Below are clouds of points in 6 dimensions, each taken in no order from a shape made of curves.
After each cloud, say how many separate parts and how many independent loops its shape has (a circle has one loop, a figure eight two, a Y shape none).

S (90 x 6):
[[  5.6 -24.6 -67.5  22.9  58.4 -10.5]
 [ 33.2  39.3   3.0  25.2  -5.9 -14.0]
 [  5.3 -29.2 -79.8  35.3  70.0 -15.7]
 [ 11.8  83.6  38.7  21.5 -83.4  39.4]
 [  0.0 -23.3 -52.7   2.3  43.9  -0.2]
 [ 11.7  33.5  -7.8  16.1 -20.8  10.7]
 [  1.5 -24.4 -57.7   8.8  47.7  -2.5]
 [-16.6 -17.4 -17.6 -30.5  28.9   9.5]
 [-23.5 -11.6  -0.9 -42.0  19.9  12.3]
 [-13.4 -19.2 -27.2 -23.5  31.5   7.7]
 [  6.5 -26.2 -72.3  28.6  63.6 -13.8]
 [-22.0 -12.8  -4.4 -40.1  22.1  11.9]
 [ -2.2 -23.6 -49.9  -1.5  41.5   2.0]
 [ 22.0  43.6  24.1  -7.8 -34.1   9.5]
 [ 14.5  38.9  -8.1  20.1 -20.7   7.8]
 [  6.2 -25.8 -73.6  30.1  64.7 -14.4]
 [-23.5 -10.2   3.2 -42.8  15.7  13.3]
 [ 30.0  69.8   4.9  51.5 -44.2   2.4]
 [ 25.6  77.4  15.5  43.4 -57.2  14.3]
 [ 27.8  59.2  -4.9  43.8 -26.3  -4.1]
 [  5.2  39.7  31.1 -27.3 -52.4  37.3]
 [ 23.9  53.3  -5.3  36.9 -22.8  -1.8]
 [-16.4   4.5   7.7 -30.1  -2.3  17.5]
 [  5.9 -27.8 -77.8  34.3  68.6 -15.6]
 [ 29.9  62.3  -2.8  49.9 -30.7  -3.3]
 [-21.1 -13.9  -7.2 -38.0  23.1  10.8]
 [ 23.1  30.9  14.9 -11.1 -12.6   0.7]
 [-10.9 -19.9 -32.4 -19.5  33.2   7.9]
 [ 17.4  46.5  -7.7  26.4 -21.3   3.6]
 [ 31.2  38.1   4.5  17.1  -7.5 -11.1]
 [ -5.9 -23.0 -42.1  -9.3  37.4   5.1]
 [ 29.1  35.4   8.1   8.9  -7.9  -9.1]
 [-10.4  10.4   2.8 -19.5  -9.0  18.1]
 [  8.0  26.9  -7.0   8.5 -19.3  14.8]
 [ 11.2  41.8  30.8 -24.4 -50.2  32.2]
 [ 19.1  82.2  28.0  31.4 -72.4  27.6]
 [ 30.6  67.9   1.9  52.6 -40.3   0.7]
 [ 15.1  46.9  30.7 -19.0 -49.0  27.2]
 [  6.3 -25.4 -70.2  26.0  60.4 -12.2]
 [ 25.1  56.0  -5.8  39.6 -23.6  -3.0]
 [  4.6 -23.6 -64.3  18.6  55.3  -7.9]
 [-13.2   6.5   6.1 -25.3  -5.1  18.5]
 [ 18.2  49.7  30.2 -11.8 -46.2  20.0]
 [ 22.4  49.8  27.7  -5.4 -41.1  14.0]
 [  4.7  23.7  -6.1   4.3 -18.5  16.4]
 [ 13.2  44.5  31.4 -21.5 -49.6  30.0]
 [ 20.6  48.6  -7.1  30.4 -22.1   1.5]
 [  1.2  39.1  31.2 -26.0 -54.8  38.9]
 [ 28.4  61.2  -3.6  47.9 -28.5  -4.9]
 [ 20.0  82.1  25.3  34.7 -68.5  24.0]
 [ 25.4  32.9  10.4  -2.1  -9.5  -3.8]
 [ 22.0  41.4  23.3 -10.7 -30.0   9.5]
 [  3.5 -31.9 -83.9  38.6  74.1 -17.2]
 [ 21.9  47.0  25.8  -6.1 -37.1  11.3]
 [  2.9 -24.2 -60.1  12.7  49.9  -4.9]
 [-23.1  -4.4   8.0 -42.0   8.4  14.6]
 [-17.5 -15.2 -13.3 -34.4  25.5  10.3]
 [-17.9   2.9   7.9 -33.7   0.0  17.6]
 [ 22.7  80.7  20.8  38.2 -63.9  19.0]
 [  4.4  38.9  30.8 -27.7 -53.3  37.6]
 [ -3.6  40.9  33.7 -21.5 -56.1  38.0]
 [-14.7 -17.8 -23.2 -26.3  29.5   9.8]
 [-20.4   0.3   8.8 -37.3   2.7  15.8]
 [ 21.6  32.2  19.2 -15.5 -20.7   5.6]
 [  4.7 -31.1 -81.4  38.1  72.3 -17.0]
 [ 20.6  51.5  30.1  -8.2 -43.9  17.9]
 [ 16.7  48.2  30.8 -14.7 -47.3  24.0]
 [ -0.1  18.3  -3.7  -3.0 -16.5  18.1]
 [ 22.0  34.8  20.4 -14.0 -23.3   7.8]
 [  3.7 -23.6 -62.1  16.2  52.3  -6.7]
 [-24.3  -9.3   4.5 -43.1  14.9  14.0]
 [ 28.4  72.1   7.9  49.8 -48.6   7.0]
 [  6.3 -27.4 -75.4  31.7  66.1 -14.4]
 [ -0.5  39.0  32.3 -23.8 -55.5  38.9]
 [ 22.3  32.1  17.4 -14.2 -17.2   4.2]
 [ -4.8 -23.3 -44.7  -6.6  38.3   3.8]
 [ -2.9  15.0  -2.0  -8.3 -14.7  19.3]
 [ 14.9  83.6  33.9  25.9 -78.3  35.0]
 [ -7.0  12.2  -0.1 -13.6 -11.6  18.9]
 [ 27.7  75.0  10.8  46.9 -51.6   8.8]
 [ -8.7 -21.8 -35.2 -16.0  34.5   7.0]
 [-23.5  -5.6   7.3 -43.1  11.3  14.8]
 [ 29.8  66.8   0.6  52.8 -38.1  -1.0]
 [ 21.1  51.0  28.2  -7.2 -42.7  15.8]
 [ 29.9  63.6  -2.1  51.5 -33.0  -3.0]
 [  9.9  41.2  30.4 -26.1 -51.0  34.5]
 [-22.3  -2.7   9.0 -40.1   7.0  15.0]
 [ 24.2  31.7  12.5  -7.3 -11.4  -1.0]
 [ 21.7  39.3  22.6 -11.7 -28.4   8.1]
 [ 10.4  84.1  42.8  18.9 -88.7  44.1]]
parts	2
loops	0

L (95 x 6):
[[ 12.2 -16.5   1.9 -19.1  -8.5  -6.1]
 [  2.8 -14.5 -21.6  26.5  -5.3  -0.2]
 [ -4.4 -15.5 -26.2  22.8 -10.5  -2.8]
 [-12.0 -15.2 -27.0  14.2 -16.1  -6.9]
 [ 30.4  14.4  51.6  38.0  68.1 -24.9]
 [ 83.2 -25.7  26.5 -14.9   8.0  26.4]
 [ 81.7 -26.4  24.4 -13.3   8.9  26.7]
 [  8.7 -15.6  -1.7 -14.7  -9.1  -6.7]
 [ -0.4 -15.7 -23.9  24.6  -8.5  -1.1]
 [ 27.0  -3.6  13.4  33.4  28.3  -3.9]
 [ 29.3  -3.0  15.9  35.3  30.2  -4.6]
 [ -3.0  31.1  41.3  75.5  75.2 -36.6]
 [ 16.1 -10.3  -9.6  33.0   7.1   1.5]
 [ 30.7 -20.2  13.1 -24.9  -5.1  -0.5]
 [ 18.0  22.6  53.9  49.5  75.9 -32.4]
 [-12.8 -30.7 -45.7 -25.0 -61.5  12.5]
 [  5.5  29.0  47.1  64.7  76.2 -35.7]
 [ -7.0 -34.9 -52.7 -23.8 -68.0  20.3]
 [ 53.5 -23.7  18.6 -19.0   3.1   8.9]
 [  6.3 -14.0 -18.5  28.8  -2.7  -0.3]
 [-28.1 -18.6 -34.2 -29.5 -49.2  -4.1]
 [ -3.0 -11.9 -14.6   7.6  -6.6  -9.3]
 [  2.2  28.8  43.9  68.9  75.2 -35.2]
 [ -7.9 -10.4 -16.4  14.1  -4.4 -11.2]
 [-30.6  -9.5 -27.6 -10.6 -28.6 -14.4]
 [ 28.1  17.3  53.2  39.2  69.9 -28.5]
 [-36.0 -12.2 -27.9 -29.7 -40.3 -12.4]
 [ 58.6 -24.3  19.2 -16.6   2.8  13.1]
 [-19.6 -13.3 -28.8   6.1 -19.9  -8.8]
 [ 10.7  26.4  52.0  57.5  76.5 -34.6]
 [-28.3 -11.3 -28.9  -5.8 -25.5 -14.4]
 [-22.7 -13.0 -29.8   2.6 -22.8 -12.1]
 [ 78.4 -25.8  21.8 -12.2   7.6  23.9]
 [-35.7 -11.0 -27.4 -27.7 -39.0 -15.0]
 [ 35.5 -20.2  16.1 -25.0  -3.2   1.2]
 [-32.1 -10.4 -28.1 -13.5 -28.1 -16.0]
 [-16.6 -27.3 -43.4 -26.4 -58.9   8.4]
 [-37.1  -9.0 -28.2 -24.7 -35.2 -17.0]
 [ 73.3 -26.4  21.7 -12.0   7.5  22.3]
 [-30.4 -16.4 -32.8 -31.5 -46.5  -7.6]
 [ 33.8   2.3  29.9  33.8  42.3  -9.8]
 [ 14.8 -16.0   3.0 -21.4 -11.3  -7.2]
 [ 48.9 -24.0  16.6 -21.3  -0.1   6.1]
 [ 89.1 -29.2  30.1 -23.3   7.6  27.8]
 [ -8.6  32.8  36.0  81.6  74.7 -36.7]
 [ 26.3  18.2  52.3  40.6  72.3 -28.9]
 [ 25.2  -5.3   5.9  34.7  21.7  -2.4]
 [-10.2 -15.0 -27.1  16.6 -14.7  -6.5]
 [-10.6  -9.6 -18.7  17.7  -2.6 -12.9]
 [ 90.8 -30.1  31.1 -25.8   7.2  27.4]
 [-33.5 -14.3 -31.4 -30.3 -43.5 -10.3]
 [ 33.4  13.5  47.6  34.2  61.9 -21.3]
 [ -2.8 -12.3 -13.6   5.4  -5.6  -9.4]
 [ 30.1   0.2  21.1  34.3  37.0  -6.0]
 [ 21.9  -6.9   3.1  35.3  18.8   0.2]
 [ 34.0   5.4  35.1  34.9  48.9 -12.9]
 [ 69.9 -25.0  21.0 -12.7   5.5  19.1]
 [-35.3  -9.8 -27.2 -18.7 -30.2 -15.7]
 [-12.7  -8.0 -17.8  19.0  -2.6 -13.4]
 [ 23.7  20.7  54.6  45.6  73.8 -31.4]
 [ 87.0 -29.1  26.5 -18.3   7.4  25.9]
 [ 34.7   9.3  41.2  34.1  55.7 -17.4]
 [ 24.8 -18.8  11.3 -25.7  -5.8  -2.7]
 [-33.0 -14.0 -29.2 -30.2 -43.2 -11.3]
 [-24.3 -21.2 -36.5 -29.2 -51.1  -1.4]
 [-36.0  -9.9 -27.4 -22.5 -33.7 -15.4]
 [-17.5 -14.3 -29.4  10.4 -17.6  -8.6]
 [ -4.8 -15.3 -27.0  19.6 -11.4  -4.1]
 [  2.7 -14.0  -7.5  -5.4  -8.7  -8.0]
 [ 35.0   7.4  37.5  33.6  51.5 -16.2]
 [ 30.6  15.3  50.0  35.0  65.8 -24.2]
 [ 17.9 -10.7  -6.4  33.4  11.6   1.0]
 [ 32.2   0.9  26.3  34.1  40.8  -8.9]
 [ -5.4 -11.6 -15.2  11.7  -6.1 -10.6]
 [-22.7 -22.7 -39.5 -28.0 -53.9   2.3]
 [-25.4 -12.0 -28.6  -1.3 -24.4 -12.4]
 [-15.3  -7.6 -19.7  21.0  -1.5 -14.8]
 [ 25.1  20.1  54.5  44.1  73.1 -29.1]
 [ 42.5 -22.8  16.3 -21.7  -0.9   3.3]
 [ -0.4 -13.9 -10.4   1.2  -7.8  -8.6]
 [  8.9  26.8  48.5  61.4  77.5 -35.0]
 [ 21.4  -8.0  -1.5  35.4  14.6  -0.2]
 [ 18.7 -17.9   6.6 -23.9  -8.3  -4.7]
 [ 13.5 -12.6 -11.6  32.4   5.8  -0.1]
 [ 14.4  25.4  53.3  54.4  76.9 -33.6]
 [ 20.4  22.8  54.0  48.6  75.2 -33.2]
 [-10.4 -33.5 -48.6 -24.9 -64.9  18.3]
 [-19.9 -24.9 -40.5 -27.8 -55.0   4.5]
 [-34.4  -8.9 -27.1 -16.5 -30.9 -15.6]
 [ -5.1  31.4  39.6  76.8  74.5 -36.7]
 [ 64.4 -24.7  19.9 -13.9   4.8  15.5]
 [-36.5  -9.3 -26.6 -27.0 -37.4 -14.2]
 [ 33.5   9.5  44.4  35.8  59.0 -17.6]
 [  5.3 -14.9  -7.1  -8.9  -9.4  -8.7]
 [  9.5 -12.9 -16.8  31.2   1.5   0.7]]
parts	2
loops	0

U (58 x 6):
[[-86.6  15.7 -23.9  11.4  46.7  -5.5]
 [-35.6   8.4  -9.0  -3.9  16.9 -14.1]
 [-39.5  10.4 -10.0  -4.4  18.7 -14.5]
 [ 16.9 -20.2   6.7 -12.7 -21.1  -7.8]
 [-46.6  11.4  -7.8  -1.9  22.5 -16.1]
 [ 49.7 -31.7  32.5 -29.9 -48.3 -19.9]
 [ 45.3 -31.0  30.8 -30.2 -44.9 -19.1]
 [ -2.3  -9.1  -3.3  -7.3  -6.0  -7.6]
 [-65.4  17.6 -10.6  -0.4  34.7 -15.6]
 [  8.9 -15.1   1.2  -9.1 -14.3  -6.8]
 [-82.1  16.8 -20.1   8.6  43.1  -9.6]
 [ -7.6  -5.9  -5.7  -7.2  -2.5  -7.5]
 [ 22.7 -23.9  12.5 -16.2 -25.1  -8.4]
 [-60.0  15.7 -10.5  -0.9  31.2 -17.4]
 [-42.9  11.7  -8.5  -2.5  21.6 -14.5]
 [ 11.6 -18.2   3.1 -10.8 -15.8  -7.2]
 [ 41.2 -29.6  28.2 -28.2 -40.6 -17.7]
 [-28.8   6.5 -10.2  -5.7  11.5 -13.2]
 [-10.8  -5.0  -6.7  -5.9   1.3  -8.9]
 [ 53.3 -33.3  35.0 -33.1 -52.6 -21.0]
 [ 25.4 -26.0  14.5 -18.8 -28.2 -10.7]
 [-55.4  15.5  -9.6  -1.0  29.4 -16.7]
 [-72.8  16.8 -14.8   4.1  38.0 -14.0]
 [ 38.2 -27.6  25.0 -26.8 -37.9 -16.0]
 [-13.7  -1.1  -7.7  -6.1   1.9  -8.6]
 [-17.3   0.0  -7.3  -5.6   4.0 -10.0]
 [-86.3  17.3 -23.7  10.1  46.6  -7.0]
 [  2.7 -11.7  -1.7  -9.5  -9.3  -7.0]
 [-30.7   7.8  -8.5  -3.8  14.3 -13.1]
 [ 41.0 -29.2  27.5 -29.0 -39.4 -15.8]
 [-88.8  14.7 -27.7  13.0  48.4  -4.8]
 [ 58.0 -34.5  38.1 -33.5 -55.8 -21.2]
 [  0.7  -9.6  -3.8  -7.1  -6.8  -7.0]
 [ 48.8 -31.3  33.5 -30.6 -46.4 -19.6]
 [ 33.4 -26.8  22.4 -23.5 -34.9 -13.2]
 [-75.3  17.1 -14.9   5.6  38.5 -13.7]
 [-62.5  15.3 -10.0   0.1  30.9 -17.0]
 [  4.6 -14.6  -1.2 -10.2 -12.1  -6.8]
 [ 31.1 -26.7  20.2 -22.6 -32.1 -12.7]
 [ 30.6 -27.0  17.9 -22.0 -31.8 -12.6]
 [-24.3   3.6  -8.2  -5.4   9.0 -12.7]
 [ 60.3 -36.1  38.2 -34.0 -57.5 -22.8]
 [ 27.1 -25.7  17.7 -19.5 -29.4 -11.9]
 [-70.8  17.3 -12.8   2.6  35.9 -15.5]
 [-53.3  14.3  -8.2  -1.6  25.7 -17.5]
 [ 21.0 -23.0  10.9 -16.1 -25.6  -8.1]
 [ 51.8 -31.8  33.9 -30.9 -49.4 -20.0]
 [-77.3  17.2 -17.8   7.7  41.3 -11.9]
 [ 17.5 -22.2   8.2 -14.2 -22.6  -7.4]
 [ 61.0 -35.5  39.6 -33.9 -59.1 -22.4]
 [ 14.3 -21.3   5.7 -13.5 -18.1  -7.6]
 [-48.8  12.5  -8.7  -3.2  23.9 -16.0]
 [ 36.0 -28.2  24.3 -27.0 -35.9 -14.7]
 [ 43.9 -30.8  30.6 -30.2 -44.1 -18.2]
 [ 55.3 -34.9  37.6 -33.1 -55.5 -22.4]
 [-64.6  17.3 -10.2   1.2  33.3 -16.2]
 [-21.5   2.3  -8.4  -4.6   7.5  -9.9]
 [-80.4  17.1 -19.8   8.2  42.9 -11.5]]
parts	1
loops	0

Q (81 x 6):
[[-15.3 -35.6  29.2 -40.4 -13.7  17.6]
 [-30.4 -16.8  34.6   1.7 -16.4  12.7]
 [ 26.0 -40.2  -0.6 -79.0 -52.8  18.5]
 [ 31.7  71.6  72.7  17.4 -31.4  17.8]
 [ 18.6 -43.8   2.7 -75.9 -44.9  18.3]
 [-11.1 -19.8  38.4 -30.6 -12.7  17.9]
 [-52.5 -42.6  21.8   1.5  -8.1   9.9]
 [-35.7 -20.6  33.3   4.3 -14.0  11.9]
 [ -2.2  71.0  77.8  67.3  -0.6  10.3]
 [ 23.6  18.3  15.0  -8.9 -61.6  11.5]
 [ -9.4  -8.8  43.6 -22.7 -13.3  19.0]
 [ 33.8  71.1  70.6  15.5 -35.1  17.7]
 [-30.2 -64.5   8.5 -48.8 -19.9  14.3]
 [ 35.0 -34.7  -6.2 -79.9 -61.0  17.1]
 [ 19.9   9.8  13.9 -15.3 -61.4  11.7]
 [-45.5 -66.4   7.0 -33.6 -19.0  11.8]
 [-14.7 -31.2  30.9 -39.2 -13.1  17.4]
 [-43.3 -26.7  29.8   6.8 -10.3   9.7]
 [-21.5 -52.3  17.5 -48.3 -17.5  15.9]
 [ 17.6  71.1  80.2  32.6 -17.2  18.2]
 [-12.4  -4.9  42.2 -13.1 -17.0  17.2]
 [ 38.7  46.4  29.1   7.1 -61.5  12.0]
 [  6.1 -42.9   8.7 -65.2 -37.2  18.2]
 [ 35.7  71.5  68.2  13.1 -37.6  16.9]
 [ 14.8 -44.4   4.2 -74.6 -42.6  17.1]
 [ 41.8  54.9  39.3   9.4 -58.7  13.7]
 [-48.4 -33.2  26.2   6.9  -7.5   9.1]
 [-10.4  -4.6  43.8 -17.4 -15.8  17.9]
 [-11.9  -4.9  43.2 -14.6 -17.0  17.5]
 [  8.5 -44.7   7.5 -68.7 -37.6  18.0]
 [-21.4 -11.7  37.2  -3.8 -18.6  14.9]
 [-28.4 -15.0  35.4   0.1 -16.8  12.9]
 [-12.5 -22.7  36.3 -33.4 -13.3  17.4]
 [-40.1 -67.6   6.5 -39.2 -20.6  11.8]
 [  1.1  71.1  79.9  61.2  -4.7  13.2]
 [ 33.0  34.8  20.7   0.9 -61.4   9.8]
 [ 20.9 -42.2   1.5 -76.9 -47.4  17.3]
 [-18.7  -8.8  39.1  -7.6 -18.8  16.4]
 [ 20.5  71.3  79.3  28.9 -19.6  17.9]
 [  5.3 -41.0  10.2 -63.5 -37.9  17.5]
 [ 42.1  55.7  41.8  10.0 -58.5  15.0]
 [ 31.9 -36.8  -3.5 -80.1 -56.7  17.6]
 [ 36.3  42.7  24.4   4.8 -61.4  11.0]
 [  5.2 -24.3  13.5 -44.2 -48.4  17.7]
 [-14.7  -6.7  40.7 -10.0 -17.4  16.6]
 [  4.5 -29.3  11.3 -49.9 -44.3  17.2]
 [  4.2 -39.9  10.5 -59.0 -39.5  17.0]
 [ -4.9  72.1  75.7  73.2   2.3   8.0]
 [  9.8  70.6  81.4  45.4 -10.3  16.6]
 [-10.0  -6.4  43.1 -20.1 -14.0  18.8]
 [ 41.8  66.4  57.6  11.3 -47.6  16.4]
 [ 40.3  51.3  33.6   8.9 -59.7  12.5]
 [ 39.7  68.2  61.7  12.2 -45.6  17.4]
 [ 42.3  62.7  51.8  11.4 -53.6  15.4]
 [-10.1 -12.1  41.0 -27.1 -13.0  18.0]
 [  4.4 -34.6  12.2 -55.1 -40.9  17.6]
 [  6.8  70.6  80.6  51.3  -8.4  15.2]
 [-53.3 -52.4  16.4  -8.0 -10.2   9.6]
 [ 11.3 -45.9   6.4 -71.6 -38.8  17.8]
 [ 42.8  61.3  48.5  10.8 -55.0  15.8]
 [ 24.3  71.3  78.1  23.8 -22.8  18.1]
 [ 27.9  26.3  16.5  -3.9 -62.3  10.9]
 [-50.1 -62.2   9.8 -22.4 -15.2   9.6]
 [ 38.9  68.7  63.5  13.0 -43.1  16.9]
 [-53.1 -45.9  20.0  -1.1  -8.3   9.5]
 [-23.6 -56.3  15.8 -49.1 -18.0  16.2]
 [-45.8 -64.9   8.2 -28.9 -17.6  11.1]
 [-39.3 -23.3  31.3   6.1 -12.5  11.2]
 [-52.0 -58.1  12.8 -15.8 -13.4  10.0]
 [-50.5 -37.7  23.8   5.4  -7.0   9.1]
 [ 15.7   3.4  14.3 -19.5 -60.1  13.5]
 [ 31.9  31.5  19.1  -1.3 -61.9  10.7]
 [ 14.0  71.2  81.4  39.9 -13.2  17.2]
 [ 11.5  -8.0  13.5 -29.5 -57.0  14.4]
 [-28.5 -62.8  10.0 -48.8 -19.8  15.2]
 [ 12.5  -3.4  13.2 -24.1 -58.3  14.5]
 [  6.8 -19.4  13.1 -39.9 -51.1  16.8]
 [-34.5 -67.0   6.8 -45.0 -21.1  12.8]
 [  8.7 -16.0  12.9 -36.4 -54.2  16.0]
 [ 28.7  72.3  74.9  19.3 -26.6  17.7]
 [-17.8 -44.2  22.5 -45.1 -15.7  16.8]]
parts	2
loops	1
